Named turns come first, each shown by rows before and after it. Which turns, in which order, take the first row of each pair that follows to the second? Write the first one first, as in the answered first pair.
H (before -> after):
[ 0.27 -0.15 -2.02  0.21  0.43 -0.77  3.41  0.38  1.88  1.57 -1.10  1.31
  1.67 -0.31  1.10  2.16  0.59  5.57 -0.99  0.02  3.63 -2.24 -1.35  1.16
  0.33  2.12 -4.73 -1.79 -1.20  1.32 -0.32  4.09 -0.21  1.13 -1.16  1.20]  ->  [-0.40  0.87  0.65  1.24 -0.59 -1.34  3.40  1.38 -1.21  4.68  0.80  0.85
  2.35 -2.17  1.44  2.01  1.45  5.19 -1.11 -2.77  2.72 -1.50 -0.89  1.11
  1.24  0.51 -2.45 -3.01 -0.14  0.33 -1.01  3.52 -2.24  0.36  0.20 -0.64]
[ 0.83  0.05  0.34  1.42  1.55 -0.39  2.02 -0.31  0.62  0.63 -1.71  1.13
 -1.51  0.20  0.87 -0.18  0.21  0.97 -0.77  0.57  0.05  0.45 -0.60 -0.71
 -0.25  0.05 -0.59  0.63 -1.13 -0.57  1.09  0.74  0.13 -0.08 -0.11 -1.68]  ->  [ 0.72  0.24  0.93  1.72  1.23 -0.49  2.07 -0.14 -0.01  1.17 -1.53  1.02
 -1.27 -0.28  0.87 -0.26 -0.01  0.93 -0.66  0.16 -0.03  0.39 -0.53 -0.74
  0.10 -0.19 -0.23  0.04 -1.00 -0.81  0.78  0.70 -0.33 -0.19 -0.02 -1.98]
[ 0.82  0.84  0.64 -0.72 -0.91 -0.30  0.86  1.32  1.15 -0.81  1.14  1.02
  0.79  0.65  0.06 -0.42 -0.66 -0.29 -0.79  1.45  1.19 -1.44 -0.95  1.21
 -0.65  0.97  0.48  0.87  1.36 -1.97  0.08  0.39  2.36  0.67 -0.63  0.63]  ->  [ 0.70  1.50  1.59 -0.30 -1.59  0.00  0.88  1.84  0.07  0.24  1.29  1.08
  1.21 -0.01 -0.15 -0.20 -0.52 -0.01 -0.91  0.49  0.93 -1.62 -0.63  1.45
 -0.67  0.56  1.02  0.60  1.32 -2.38  0.00  0.29  1.83  0.34 -0.09  0.18]
F (before -> after):
[-2.43  1.57  1.52 -0.03 -2.48  2.99 -2.45  2.36 -1.03  1.58  0.74  1.47
 -0.48 -1.68 -0.92  0.82  0.39  0.14  1.60 -2.80 -0.96  0.84  1.45  1.63
  0.86  1.46  1.72  1.55 -1.12 -1.09 -1.71 -3.53 -0.94  0.37  1.01 -1.47]  ->  [-2.05  0.49  1.74  0.08 -2.08  1.50 -2.55  1.81 -0.61  0.87  1.81  0.86
 -1.42 -1.08 -0.21 -0.05  0.76 -1.12  1.57 -1.58 -1.79  2.61  0.71  0.83
  2.43  1.67  2.98  0.55 -0.63 -0.12 -2.56 -3.82 -1.03  0.50  0.97 -1.83]
[ 1.95  1.05 -0.55 -0.82 -0.01  1.66  0.12  1.62 -0.14  2.41 -6.11  2.23
  0.91  1.68 -3.52 -1.65  0.27  2.01 -3.63 -0.92 -0.32 -3.23 -1.04  1.37
 -0.42  0.80 -4.88  0.60 -0.34 -1.77  1.96 -0.51 -2.11  1.05  0.54  1.31]  ->  [ 1.43  1.36 -3.43 -2.97 -0.80 -0.33 -3.00  2.24  1.35 -0.21 -3.76  0.90
  1.03  0.37 -3.30 -0.66  2.69  0.03 -2.43 -2.72  0.67 -3.57 -1.39 -0.15
  0.49  0.39 -1.07  0.62  1.79 -0.35 -1.21 -2.82 -1.15  3.87 -0.36  3.95]
[-0.83 -0.58  0.28 -0.40  1.21  0.35 -2.72 -1.20  1.57 -1.50  0.57 -0.35
 -2.76  0.27 -0.18 -2.68  0.20  0.84 -0.72  0.59  2.20  1.09 -0.24 -0.26
  1.48 -1.44  1.90 -3.14 -0.28  1.77 -1.98 -1.19  1.25 -0.37 -0.05 -0.46]  ->  [-0.52 -0.76  1.68  0.78  1.85  1.70 -1.19 -1.44  0.81 -0.01 -0.89  0.45
 -2.75  0.96 -0.36 -3.08 -1.17  1.98 -1.37  1.20  1.68  0.82 -0.09  0.73
  0.80 -1.26 -0.23 -3.04 -1.53  0.89 -0.31  0.00  0.65 -1.82  0.48 -1.98]
[-0.71 -2.31  1.61  1.86  1.90 -2.36 -0.40 -0.17  1.61 -0.19  0.61 -0.35
 -1.48  2.80  0.18 -1.89  1.85 -1.34 -0.21  4.14  1.12  1.93 -0.97 -0.67
  2.06  2.21 -0.12 -1.39  2.62  2.03 -1.29  0.25 -0.93  1.12 -2.63 -2.05]  ->  [-0.82 -0.91  2.75  3.01  1.58  0.39  1.21  0.18  0.30  2.35 -2.53  0.80
 -0.52  2.58 -0.98 -0.99 -0.32  1.04 -0.90  3.73  1.77 -0.53  0.73  1.13
 -0.62  1.87 -4.10 -0.02  0.57 -0.16  1.50  1.60 -1.02 -0.65 -2.15 -3.08]
U (before -> after):
[ 0.42  0.66  0.82  0.81 -0.21  2.10 -1.65  0.07  0.10 -0.95  0.01  2.16
 -1.05  0.49 -0.04  0.01 -1.04  0.34 -0.90  0.84  0.70 -0.99  0.35 -0.23
 -1.44  0.29  1.86  1.78  0.09  0.37 -0.84  2.93  1.89 -0.65 -2.33  2.14]  ->  [ 0.13  0.57  0.85  0.40 -0.64  1.30 -1.95  0.27 -0.13 -1.13  1.17  1.50
 -1.05  0.04  0.32  0.22 -0.36 -0.42 -0.42  0.41  0.49 -0.33  0.44 -0.58
 -0.59 -0.20  3.45  1.34  0.64  0.64 -1.72  2.31  1.47 -0.42 -2.26  2.00]
[-0.61 -1.38  0.88  1.40 -4.01  1.46 -2.38  1.99 -1.06  1.12  1.05  2.20
 -0.43 -2.18  0.54  0.61  0.63 -2.03 -1.13 -1.55 -1.95  0.97  2.05  0.06
  0.69 -1.10 -0.17  1.47 -0.15 -0.84  2.39  0.32  0.39 -1.49  1.20 -2.54]  ->  [-0.57 -1.44  0.81  1.28 -3.86  2.09 -1.85  1.93 -0.58  1.00  0.19  2.38
 -0.51 -2.03  0.52  0.93 -0.11 -1.67 -1.13 -1.16 -1.72  0.53  2.45  0.50
 -0.04 -1.08 -1.40  1.94 -0.75 -1.00  2.97  0.72  0.93 -1.71  0.90 -2.30]
[ 0.53 -0.55 -1.35 -0.90  0.95  0.20 -0.75 -0.69  0.12 -0.84  0.08  0.08
 -0.27  0.39 -0.38  0.25  0.48 -0.50 -0.37 -0.06 -0.01 -0.08 -0.71 -0.66
 -0.08  0.39  1.05  0.27  0.34  0.94 -0.54  0.30  0.34  1.09 -0.65  0.21]  ->  [ 0.44 -0.81 -0.54 -0.09  1.02 -0.11 -0.49 -0.91 -0.27 -0.49  0.46  0.05
 -0.52  0.33 -0.21 -0.05  0.54 -0.89 -0.40  0.33 -0.62  0.80 -1.14 -0.67
  0.58  0.31  1.34 -0.35  0.43  0.76 -0.52  0.59 -0.20  0.49 -0.24 -0.30]
[ 0.35  1.48  1.74  0.72  0.74  0.21  1.65 -0.31 -2.91  1.36  0.54  0.32
 -0.21 -1.16  0.51 -1.91 -1.02 -0.74 -0.07  0.00  0.60  0.58  1.04 -0.87
  0.75 -1.53 -0.84 -0.12 -2.75  0.19  0.51  0.34 -2.35 -0.49  2.59 -0.47]  ->  [ 0.29  1.92  0.40  0.25  0.84  1.30  1.34 -0.12 -2.08  0.82 -0.77  0.69
  0.07 -0.99  0.10 -1.03 -1.45  0.12 -0.09  0.09  1.87 -1.31  1.52 -0.39
 -0.85 -1.34 -2.41  1.14 -3.13 -0.22  1.06  0.29 -1.08 -0.21  1.87  0.35]
G (before -> after):
[-0.15 -0.34 -0.20 -0.12 -0.47 -1.98 -1.10 -0.01 -0.18 -0.19  1.78 -0.69
 -0.11 -0.13  1.46 -0.51  1.51 -1.17  0.32  0.25 -1.07  1.61 -0.80 -1.07
  3.15 -0.46  2.58 -0.96  1.84  1.29 -1.32 -1.07 -0.54 -0.06 -0.02 -0.18]  ->  [-0.61  0.90  0.93  0.30 -1.50 -0.97 -0.87  0.73 -1.83  1.89  1.54 -0.32
  1.15 -1.27  0.76  0.02  1.38 -0.77  0.19 -1.91 -0.96  0.22  0.25 -0.36
  1.97 -1.53  2.38 -0.56  1.89 -0.07 -0.89 -1.25 -1.50 -0.67  1.00 -0.84]
[ 0.23 -0.72 -1.35  0.85  2.22  0.91  1.61 -0.31  0.24  0.53  1.72 -0.53
  0.20 -0.81 -0.03 -0.39 -0.05  3.49  0.47 -0.03  0.62  1.89  0.73  0.22
 -0.43  2.41  1.02  3.40 -0.20 -0.73  2.01  1.11  0.22 -1.46 -3.56 -1.54]  ->  [ 0.39 -0.71 -1.11  1.00  2.34  0.68  1.83 -0.28  0.07  0.58  2.07 -0.54
  0.19 -0.67  0.16 -0.47  0.12  3.39  0.41  0.08  0.47  1.95  0.56  0.18
 -0.20  2.48  1.03  3.13  0.01 -0.61  1.98  1.12  0.28 -1.53 -3.43 -1.66]
[-0.27 -0.51  1.02 -0.93 -0.47 -1.23 -0.18  0.80 -1.23  0.42  1.39 -0.69
 -0.30 -2.05 -0.34 -0.42  0.88  0.46  1.64 -0.96 -0.69  0.20 -0.83 -0.98
  0.26 -0.43  1.71 -0.01  1.11 -0.47 -1.00 -1.33 -0.88  0.02  1.27 -2.08]  ->  [-0.44  0.33  0.23 -1.03 -0.69 -0.15 -0.60  1.35 -0.86  0.30  0.54 -0.64
  0.44 -2.62 -0.86  0.22  0.63  0.98  1.65 -1.81  0.11 -1.21 -0.17 -0.64
 -0.91 -0.58  0.99  0.63  0.82 -1.03 -0.90 -1.29 -0.64  0.32  1.25 -1.45]
[-0.10  1.64 -0.68 -0.46 -0.31  0.67 -0.64  0.69 -0.14 -0.62 -0.76  0.84
 -0.18 -0.55 -1.35  0.26  0.82  0.84  0.31 -0.68  1.04 -1.44  0.30  0.06
 -1.37 -0.15  0.08  1.05  0.72 -0.29  0.07 -0.17  1.02  1.34 -0.40  1.44]  ->  [ 0.18  0.36 -1.15 -0.78  0.58 -0.17 -0.66 -0.09  0.71 -2.00 -0.31  0.67
 -1.00  0.37 -0.84 -0.33  0.98  0.30  0.20  1.15  0.59 -0.43 -0.64 -0.51
 -0.46  0.51  0.32  0.42  0.88  0.66 -0.42  0.02  1.30  1.57 -0.72  1.40]
Z (before -> after):
[ 0.13 -0.52  1.15  1.76  0.41  0.48  1.85 -0.18 -2.63  3.54 -2.14  1.17
  1.24  0.23  0.17 -0.64 -1.46  1.47 -0.09  1.31 -1.72 -1.52  1.42  2.22
 -1.13 -1.11 -3.36  0.89 -0.90 -3.70  1.79  1.32 -1.13 -1.49  1.67 -0.99]  ->  [-1.03  0.30  0.04 -0.11 -1.38 -2.19 -1.51  1.00 -3.01  2.74  2.00 -0.73
  1.80 -2.46  0.45  0.20  1.97 -1.04  1.29 -1.99 -1.39 -1.05  1.12  0.51
  0.71 -2.36  2.49  0.42  2.00 -2.47 -2.03 -1.68 -1.50  1.15  2.05  1.08]
[-0.41 -0.02 -0.45  0.31 -0.98  2.59 -0.16  0.70  0.56  0.00 -0.10  0.02
  2.04 -0.06 -2.03  2.10 -0.27  1.08  1.05 -0.67  1.59 -3.37  1.67 -0.96
 -1.75  0.38 -1.26  1.31 -0.79 -1.07  0.88 -0.39  0.02  0.40  0.44 -0.16]  ->  [-0.47 -0.16 -1.51 -0.27 -1.30  1.37 -1.49  0.64  1.02 -1.30  1.46 -0.93
  1.72 -0.55 -1.78  2.36  0.80  0.06  1.31 -1.03  1.83 -2.66  1.47 -1.64
 -0.86  0.35  0.52  1.24  0.30 -0.32 -0.76 -1.03  0.19  1.33  0.10  0.85]
[ 0.23 -0.35  0.63  1.64  0.88  0.37  1.38 -0.85 -0.63  1.09 -0.61  1.21
  0.10  0.41 -0.25 -0.28 -0.82  0.17 -1.20  1.01 -0.67  0.74  0.00 -0.11
 -0.21 -0.35 -0.74 -0.89 -0.86 -0.86  0.58  1.30  0.65 -1.01  1.35 -1.05]  ->  [-0.54  0.49  0.73  1.20 -0.30 -0.56  0.12 -0.16 -1.51  1.63  1.01  0.38
  0.78 -1.32 -0.37  0.28  0.49 -0.46 -0.89 -0.91 -0.44  0.43  0.14 -0.44
  0.07 -1.24  1.45 -1.07  0.04 -1.08 -0.92  0.35 -0.24 -0.36  1.76 -0.54]

(2 to 3 turns a pair)
[-0.89  0.37  2.38 -0.09 -1.21 -1.05 -1.06  1.23 -1.83  1.26  2.74 -0.92
  1.17 -1.50  0.20 -0.17  1.59  0.35 -0.81 -3.18 -0.38  1.44 -0.37 -0.69
  1.40 -1.89  3.66 -0.81  1.07 -0.11 -0.59 -0.42 -2.49 -1.30  1.26 -1.64]  ->  [-0.65  0.89  3.28  0.86 -1.32  0.30 -0.02  1.10 -2.17  2.50  1.12 -0.42
  1.60 -1.43 -0.28  0.10  0.37  1.41 -1.37 -3.19 -0.21  0.28  0.14  0.37
 -0.06 -2.04  1.73 -0.08  0.08 -1.33  0.81  0.28 -2.66 -2.24  1.51 -2.36] | F then F
[ 0.51 -0.07  2.23  1.37  1.55  0.74  2.14 -0.46 -0.96  1.27 -2.01  0.53
  0.50  1.65  0.63 -1.27 -1.30  1.15 -0.41  0.66 -1.15  1.15 -1.03  0.58
  0.31  0.36 -2.24  0.86 -1.34 -1.26  1.63  1.44 -0.97 -1.83  0.81 -1.60]  ->  [-0.58  0.91 -1.35 -1.44 -0.03 -0.96 -1.98  0.80  0.69 -1.65  0.64 -0.82
  1.09 -0.26  0.40  0.42  1.93 -0.92  1.15 -2.23  0.77 -0.37 -0.93 -1.22
  0.30 -0.22  2.11  1.74  0.93  0.21 -2.21 -1.68  0.50  1.82 -0.01  2.20] | F then F
[-0.78  0.16 -0.91 -0.04  0.77  2.32  1.44 -0.84  1.56 -0.95 -2.05  1.29
 -0.29  1.49 -0.53  0.49 -1.14  1.39 -0.76  0.99  0.36 -1.38  0.73  0.90
 -1.39  0.56 -2.99  1.01 -1.19  0.52  2.32  0.55  1.21 -0.47 -0.70  0.29]  ->  [-0.91  0.36 -1.53 -0.39  0.61  2.26  1.12 -0.62  1.96 -1.49 -1.94  1.19
 -0.15  1.43 -0.37  0.69 -0.84  1.20 -0.45  0.61  0.58 -1.72  0.57  0.84
 -1.26  0.55 -2.58  1.12 -0.91  0.84  1.93  0.19  1.55  0.13 -0.73  1.07] | G then F
[ 0.24  0.81  2.12 -1.04 -1.95  1.48  2.49 -2.38 -2.25  2.35 -0.06  1.47
  2.63 -1.54  1.33 -0.63 -0.46  1.66 -0.12 -1.83 -1.38 -0.52  0.58  1.86
  0.40 -1.11  2.32  0.96 -1.63 -2.02  2.41  0.33 -1.92 -2.33  2.77 -2.16]  ->  [ 0.67  0.60 -2.26 -2.97 -1.37  2.53  1.23 -3.07  1.58 -1.94 -2.45  1.48
  2.46 -0.20  0.66  0.57 -1.00  2.19  0.35  0.06  0.85 -2.69  0.60  1.88
 -1.71  0.61 -0.16  3.04 -2.22 -0.87  2.35  0.19  1.32 -0.50  0.82  1.00] | U then G
[-0.92  1.14 -0.81 -0.69 -1.94 -1.83 -1.30  0.74 -0.94 -0.11  1.70 -0.77
  0.54 -2.89 -0.51  0.65  0.42 -0.35  0.27 -2.54  0.27  0.00  0.29 -0.40
  0.19 -1.12  2.10 -0.09  2.14  0.19 -1.19 -1.43  0.48  0.48  1.29  1.36]  ->  [-0.65  0.36 -2.12 -1.15 -1.18 -2.06 -1.56  0.21  0.48 -1.87  1.41 -0.82
  0.13 -1.93 -0.43  0.57  0.52 -0.64  0.21 -1.40  0.72  0.11 -0.11 -0.84
  0.49 -0.40  1.55  0.10  2.18  1.20 -1.32 -1.46  1.59  0.99  0.54  2.48] | G then G
[ 0.46 -2.19 -4.04 -1.86  1.24 -2.03 -0.64 -0.56  2.73 -2.21 -0.53  0.72
 -0.78  2.05 -0.16 -0.91  0.14 -0.73  2.70  5.60  0.72  0.74 -2.57 -0.93
  0.46  1.68  0.90  0.30  0.56  1.73 -1.85 -0.15  1.56  1.68 -1.91  1.50]  ->  [ 0.83 -2.27 -0.61  0.65  1.87 -0.41  2.51 -0.77  0.60  1.12 -2.61  1.99
 -0.76  2.87 -0.18 -1.76 -2.20  0.89  1.19  6.34 -0.77  1.24 -2.12  0.84
 -0.32  1.59 -2.29 -0.24 -1.35  0.07  1.17  1.82  0.01 -1.06 -0.90 -1.52] | U then F
[ 0.73 -1.36  0.36 -0.93 -0.46  0.15 -2.29  0.10 -0.76  1.45  3.09 -0.48
 -1.71 -0.58 -1.83  0.06  2.61 -0.99  0.62 -1.75 -1.16  1.03  0.23 -1.49
  2.56 -0.05  2.81 -2.14  3.42  0.22 -0.48 -0.48  0.16  1.52  0.15  1.05]  ->  [ 0.76 -0.83 -1.88 -1.79 -0.44  1.40 -3.27  0.43  0.70  0.05  1.44 -0.28
 -1.06 -0.42 -2.61  1.13  2.44 -0.36  1.10 -2.01  0.48 -1.30  1.01 -1.02
  0.84  0.48  1.32 -0.60  2.97  0.00 -0.41 -0.93  1.66  2.53 -0.80  2.86] | G then G then G
[-0.73 -2.92 -0.06 -1.05  1.73 -0.22  1.75 -0.34  1.55 -2.14  2.97 -2.51
 -1.00  1.16  1.42 -0.17  0.64  0.89  1.14  3.24 -1.43  1.03 -1.69 -2.46
  3.42  2.09  1.81 -2.53  3.04  2.14  4.82 -0.55 -0.67 -1.77  1.51 -2.98]  ->  [-1.97  0.07  2.04  0.09 -0.49  1.63  1.73  1.80 -1.61  2.20  2.62 -2.01
  1.62 -1.71  0.31  1.40  0.71  2.34  1.09 -1.58 -0.85 -1.94  0.31 -1.10
  1.15 -0.02  1.99 -1.61  3.01 -0.86  5.69 -0.89 -2.36 -2.50  3.12 -3.86] | Z then Z then F
